Here is a table of points, one per row:
[-56 -12  12  11 -23  39  35  14  -2 -15  -1   9   8 -46  31 -25   1 -56
  12   6  -5  -2 -17   2 -16 -39 -15   4  -4 -31  28   6]
[ -6  19  40 -53  45   3  63   3  -4 -40  -7 -10  25  25 -18  46  12  -5
  11  22  -2  -7   5 -32 -14   4  21 -22   9  22   0 -42]
[ -5 -20 -20 -34  -1 -15 -23  11 -44  10  27 -24  -9 -35 -67 -32 -20  26
 -23  -9   4 -25 -14  23 -14   8 -27  -8   4 -21 -10  -6]
[ 17  20 -29  -5 -46 -19  61 -26  30  20  39  -9 -10   3  -2   6 -28  13
  -5   8  20  39  42 -30 -33  10 -19  29  -6 -30   8  14]
[  5   7  11   0  -1 -41  -2  -9  30  -5  -7   2   4  47   6 -16  -3 -32
  24 -13 -18  10   8 -40 -19  35 -58   9  -2  10 -38  37]
[ 20  -8  13  37  -7  22  12 -34 -18  38 -33  19 -16  21  -7 -30 -45 -22
  15  56 -30 -68 -19  -9 -26 -11   5 -17 -16  14  19  11]
[-18 -39  16  10  21  -8  26  21 -12  22  21  39  23 -39  16  -7  20 -47
  11   1 -32 -25 -55 -31   3 -20  -2  26   6 -15  -6   1]
[ 45 -18 -36 -26   8  -5  20  29  -8   3  10   0  55  26  -3 -36  -9  46
   9   5  13  -6 -26  50  -2   2   3  -7  22 -20 -14 -11]
[ 14  16  37 -19 -20 -23   9 -47   2  27  13   7  -6 -43 -31  39  -9  -6
   3 -30   3 -17   4  23  56   0   9 -21  12  35 -15  10]
[-49 -15 -28 -10  54   6   8 -23  39 -25  -2   4   4 -15  25 -15  14  16
  -7  43  15  -9  25  14  -2  51 -49   3 -18  11 -30  26]
[  3 -30 -46  43   1  37 -43   0  -2 -20  -7  -1 -26 -21 -14  13   1   4
  37 -43  25  -2  -3  -6 -16  27  -4  11 -27  40  29 -19]
[ 30 -23  37  51 -11  10  12  -4  -6 -27 -24   0 -25   2 -17  -5   2  23
 -58   0 -34  51 -14  36  27  27 -17  -3  -5  39  31  -7]
[-44 -11  21 -13  -8   4   8   5   7 -13  -6  18  -7  -5  31 -26  -3 -36
  35   5 -28  16 -24  17 -18   1  22   6  -6 -63  43 -19]
[ 15 -37  21  27  11   5  36  -3  -9  25  -5 -17 -17  32   6  -9  63  45
 -37 -17 -27  50  20  11  -2  22  10  13  -5  42  10  -2]
[  5   2  17  19 -21 -53 -23 -17  35 -20   3   5  16  43  29   1 -21  -6
  -6  -8  12 -10  22 -61 -11  34 -25  14   8 -23 -24  21]
[ -9 -33 -38  11 -26   7  18 -12  -9  60 -19  34 -12  -2   6 -36  -7   4
   0   1 -44 -18 -52 -33 -21 -13 -14 -15  -5  33   9   8]
[-17 -18 -19 -31  56  -3  -9 -23  66 -12  22 -27   0  -7  13  -6 -16 -26
  -2   7   4  26  -3  28   3  -2 -63 -20 -12  16   1  51]
[ -9  20 -52  -5 -11  34 -15  41  25 -12   7 -27  -5  14 -17 -20   4  35
  -4  45  17 -17  17  30  35 -22  30 -21  11 -27  -1   0]
[-27 -47  37  14  15 -14 -31 -13   9  14  20  10  -9  -4  10  20  23  19
  33  47   6   1 -15 -24  19 -42  30  -5 -61 -39  14  -1]
[ 19  16 -48  -5  -1  16 -20  32  -2 -16 -29 -20  34 -13  -2 -18  -5  20
  -4  37  13  10  -6   0  45 -50  -1  -6  -5 -25  -1  -3]
[  8  39  13  29  22  30   0  35 -23  -2  12 -49 -37 -19  27  -2  12  -7
 -34 -36  29   9  -6   1 -13  45  38   3 -18  26  -1   9]
[-53 -33  15  24   5   1  50   7   2  -1  -8  51  22 -20  -3 -12   0 -27
   4  -8 -23 -18 -15  14 -21 -39   9  20  37 -21  35  22]
[ 35 -21  26 -17  21  15 -16  18  23 -25  -1  16 -21 -46 -31 -25   2  19
  28 -19   7  25  15  14 -36  31  -7  35  16   4  22   0]
[ 33  11 -18  20 -13   2  10  50   3  22 -23 -10  -7   7   5   3 -16   7
   8  -8  18   3  -2  26  38 -48 -25  -4  29 -14 -19  -6]
[ 19  64 -37   5 -26 -28  25   1  37   6 -12 -16 -20  17   3   4  -5  -6
   9  21 -17  32  35   4 -10  20 -16  36 -20 -28   1  22]
[-19  33 -20  -8 -37 -35   2  19  51  17  -7 -25 -42  24 -12  -9 -13 -33
 -16   5 -10   6  35 -26  23  36   1  25 -28   4 -12  14]
[  4 -11   7  12 -81 -25 -27   5   8 -21  49 -10   4   7  26  17 -15 -15
 -25  64  -1  14  17  -8   2  20   3  31  36  -6  -8  33]
[ -9  45 -23  52 -31 -25  44 -31   0 -10   5  20  -3 -19   4  -9   4 -23
  27  -6   6  -6   7  20   3   3  21 -27  37  45 -29 -30]
[ 36 -16  -3  28  22  17  15  -5   0  -5  76 -11 -13 -10  23  11  10  27
 -37 -36  11  12  19 -43 -18   1  17   3  16  11  50  -6]
[-29 -29 -22  13  32  26  29 -28  16 -12 -11 -29 -15   2  28  23 -46   3
   5   0 -29  25  23  -4  -4  24 -40   4 -39   4 -61  34]
[-29  40 -27  16 -16   1 -58  22  -1  47  -9 -21  65  -5   1  18   4  13
  34 -15  -5 -36  -9  55  16   4 -18  36  16  27  30 -20]
[ 17 -38  -8 -12  31  -8  -7  46   3  12  23  -6  36  26 -13 -38 -31  18
   4  -9  27 -28 -24  15  31   5  11 -16  10  11 -28 -35]
[ 12  23   3  17 -29   7 -16 -49 -28  27 -23   2 -53 -12  -4 -52 -13  24
 -11   0 -57 -76 -33  24 -45 -25 -13  17  -9 -10 -17  17]
[ 29  24   5  20  38  30 -16   8 -45 -13  31 -33 -43   2  26  -8  24  -4
 -14 -14  -9  11  20 -31  22  27  13  17  25  11  24  12]
[ 12  34  -6  -4 -20 -46 -18  16  39 -22 -32 -40 -22  10  18  -7 -12 -26
  -7   7  -7 -25  29 -52 -17  36 -18  -4 -18  -1  -6  15]
[  4 -13  11 -20 -42  19 -23  25  24  34 -27 -43  56 -48   0  26 -14  44
  -4  -9 -38 -31  30  20 -14  -4 -30  14  26 -29   8 -37]
[-46  -2  -1  -2  30  -3  -4 -26   3 -13 -26 -21  12   2  19   9 -51  11
   5   1 -12  35  11 -25 -23  21 -21  11 -17  30 -54  31]
[  5 -31 -36   2  31  -2   1  19 -25  29  -6 -27  32  15 -61   0 -29  12
   6  22  20   4 -27 -37   5   1  -8 -31   7 -24  -3 -12]
[-56  -7  29 -12 -13   5  39  -8 -10  -4 -14   1   6  -7  21 -24 -22 -47
  11  -3 -11  -3 -22  16 -11  -3  38  22   5 -45  45   2]
[  4  28  36 -35  -7  10 -24 -25 -32 -18  39  22  12  21   8   4  -5  26
  -5  -4 -10  30  19  10  -4 -23 -10 -49  -5  -2 -12 -18]
[ 24 -47  25  12  16  20  28  -7 -22 -21   1 -11   7  32  18  -2  -3 -14
 -44  29  -2  26  21   9   2  15  29  14  21  79  31 -28]
[ 49   0 -14  24   6  28  -5 -11   7 -23 -10   5 -19  10   2  -1  31 -13
 -12 -35  51 -17   1  -9 -10  19  -2  32  -7  12  14  -1]
[ -8 -16 -42 -11  16 -10   8  17   0  -4  -1  15   4  38  -9  10  -1  61
  -6  -2   9  -5  -4  46  32  -7  22 -12  56 -35   3  19]
[  8  25   9  40  22  22  -5   3  -4 -23  33  -9 -17  17   9  -9  16  14
 -18 -44  19 -19 -19   8   0  28  45   5   8  31  11  33]
[ 17 -19  16  32  11  25  12   7  11  -2  45 -18   5   6  -2  -6  60  12
 -21 -22 -11  33  16 -20  -5  19  10 -16   7   6  36  21]
[ 36  37  -5  30  50  20 -20  10 -22  -3  20  -6  -8   4  19  -5  20   3
 -24 -17 -19  26  27 -20   2   8  30  24  14  -2  41  19]
[  5  44  40 -17  12   2  22  16  -5 -29   7 -19   7  22 -27  48  26   1
   4   9 -18  -8  -7  13 -29   7  24 -46 -31 -31 -11 -26]
[ 14 -11   8  35 -28 -45   0 -23  -2  -8 -14   4  -6 -39 -19   2  32 -52
  -3  -3  16   4  26  20  35 -34 -10 -15  33   3 -22 -20]
[ 10  22 -10   4 -18  16  -3  14 -10  24 -43 -29  20  11  -1   5  17  15
  13   1  19 -13  -6  27  50 -24 -17  27  36 -18   0  -6]
[-13 -19  15  -7   6  -4  19  15  20 -14 -41  43   0 -43  40  -7 -37  -6
  20  24  -9  11 -16  10   0   3  44  13 -25 -39  25  -6]
[-25  -9 -20  -5   2 -38 -12  -3   3 -22 -18 -16  11  49  20   2 -11 -23
  -9 -15  -9   2  20 -32 -38   4 -36   1 -29  11 -38  44]
[ -9 -30  17  -5  22   6  42  20 -17  19  25  42   6 -29  22  -2  16 -42
  15  11 -22 -29 -33   5 -18 -28 -16  37  10 -27  -1   8]
[ -3  30  27 -21 -12  14 -18 -32 -23 -19  47  15  26  17  -8   8  -9  29
  -1  -4 -14  18  13 -17   4 -22   7 -38   3   1 -16 -25]
[  0  14  16 -43  12  -6  34   4  16 -40 -11 -11  -2  18 -14  58  33  15
 -13 -24 -17   7 -16   1 -21 -17   1 -41  -8 -15 -11 -39]
[  0  -9  32 -56   5   8  19  17  12  -1 -38  49  -6  -9  23  -5 -17  25
  33  14  -6   1 -16  -5  13 -27  48   4 -47   0  17  15]
[ -2  22  28   4 -11 -49 -16 -39   1  10 -19 -10  28 -32 -12   4  34 -44
   1 -16  38   1  23  13   8 -30  16 -20  30  26 -29 -11]
[  9  25  -7 -41  13 -14 -25 -31 -33   0   0  37  24 -54  -9  21   3   1
 -37   6  15  -6  24  15  24  -4  24 -43 -26   4  -6  -5]
[-17   6 -19  25  31 -38  -7 -11  28 -25   3 -15  26  38   0 -18 -39 -21
 -17  -7 -27  10   0 -22 -30  -1 -22  29 -49  25 -47  20]
[ 18  -7 -10   3 -15  28 -21 -22 -27 -30 -55  -4 -31  31 -17 -14  44  26
  10 -37  67  16  -2 -33  15  -6   1  13 -21  24   9   2]
[ -2   8  -2 -22 -60 -50  -7  -4   6   1  13  -5 -21   2  27  18  -6  -9
 -23  29   8  49   0   6 -22  17 -24  27  22  25  10  26]
[ 15  12  12  -5 -24  20 -59  32  -3  38 -40 -31  65 -15   7  29 -14   2
  39 -11 -28 -18   6  33 -17 -11 -24  -6  34   7  25   2]
[ 27  18   6  19   7  44 -22 -24   9 -13 -47   8  -5  36 -11 -12  55  -5
 -24 -27  66  -3 -13 -20  -4  17  -5  35  -4   0   4   4]
[  5 -37 -18  14  17 -11  -2  24 -30  21 -11  -9  -4  13 -42   4 -55   9
  -6  32  42 -22   0   1 -16   1 -34 -45  11  -7  16 -16]
[-25 -26  35 -15 -11  -7  39   9 -27  30   6  27   2  -4  39 -13   3  38
  41  -2   9 -12  17 -35  22 -36  35   0 -82 -13  14   9]
[ -4  26  33 -26   6  -9  -7 -11  -7  -5  55  16  -3 -23 -23  19   2  10
   4  37  26 -27  11  26  15 -23   7 -30 -17  26 -18 -22]
Along one direction, these points spread out more than along any other. Take the direction at right angles to it along which they spread out most. Go by this last direction. How far along it is each point below, from 0 to 99? 50 is the average, and the first point above lies past it. One standard deviation of the points above along it is 16.
[ 29 -38 -33 -10   2  21 -60  13  -4 -23 -22   8 -29  -1 -28  -3  41  -4
  42  -9  -5 -10  26   3 -52  35  14  20   6  30  25  -4] -> 37
[ -6 -38 -33  -6  39 -21 -28   9 -38  32  -4 -14  -8  22 -51   6 -32  15
  14   4  17  12 -18 -11  12   9  -1  -7  30 -40  -8 -17] -> 43
[  2 -12  10 -31  19  -1  17  12  23  -1 -13  36 -37 -24  47  12 -26  13
  55  20 -19  -4 -27  15  14 -18  30   9 -37 -13  24 -17] -> 62
[-15  29  -2 -19   2  10 -27   0 -22 -50  35  39  14  18 -28  44  17 -17
  -4 -13 -49  -3  12   9  12 -25   2 -18 -15  -1 -15 -29] -> 43
[-19 -40 -39 -27  34   0 -14  26 -22  32  18  -7  33  26 -25 -12 -23   5
  12  -7  23 -16  -9 -11  51  20  10  -6  24 -16 -22 -22] -> 42
[-15  23  20 -44  -1  25 -38  -7 -23  -2  38  25 -11  -3  13  24  -1   6
 -29   1  -5  36  12  16   4  -7  12 -43 -29   7 -40 -33] -> 40
[-27   0  14   3  19  11  -4  -2  24  45 -25  16 -30  -1  43 -31  11 -11
   8  -4 -23 -36 -50 -23   7   8   9 -12  29 -23  10  -3] -> 60
[  7  12  32 -38 -35 -19  -7 -54   1  25  15  -3 -21 -22 -35  23   5 -23
   6 -31  16  -4  13  18  46 -25   1  -6  17  22 -23 -24] -> 40
[  7  19 -10 -10 -56 -31  15 -15  40  11  24 -11  13  -4  -2  20   7   0
 -21  55  34  41  -5  -1 -45  12 -22  33 -18  -3   7  32] -> 67
[-40  -3  -8  11   5  18 -17  -5  15  49 -27  32 -57  -4  -1 -25 -17   9
  -3  -4 -38 -14 -42 -39 -32 -24  17  -1  44  -3   8   3] -> 61
[ 15   1 -21  38 -39 -13  23 -45  -6  -1   8   5   5 -45 -22   5  31 -53
  12   4  -4  11  13  22  13  13  14 -42  27  -4 -45 -12] -> 48
[ 17  15 -30  20  18  24  -4   8 -30 -24 -11   8  -3  -3  15  -8  20  -8
 -44 -42  57  -6  -3  -5 -18   9   7  22 -37  16  25   4] -> 32
[-20  35  33 -15   1  -5  18   3 -23 -48  12  12   8  10 -28  40  15   8
   1 -18 -26  -2   3  -5  13 -10 -14 -19  -7  -4   3 -27] -> 43
[ 29  11   5  11 -33  18 -17  43  11  31 -21   0  20   6  -9  -2  -7   0
  -6   0  18 -12 -14  30  45 -19 -11   6  21 -22 -24   8] -> 40
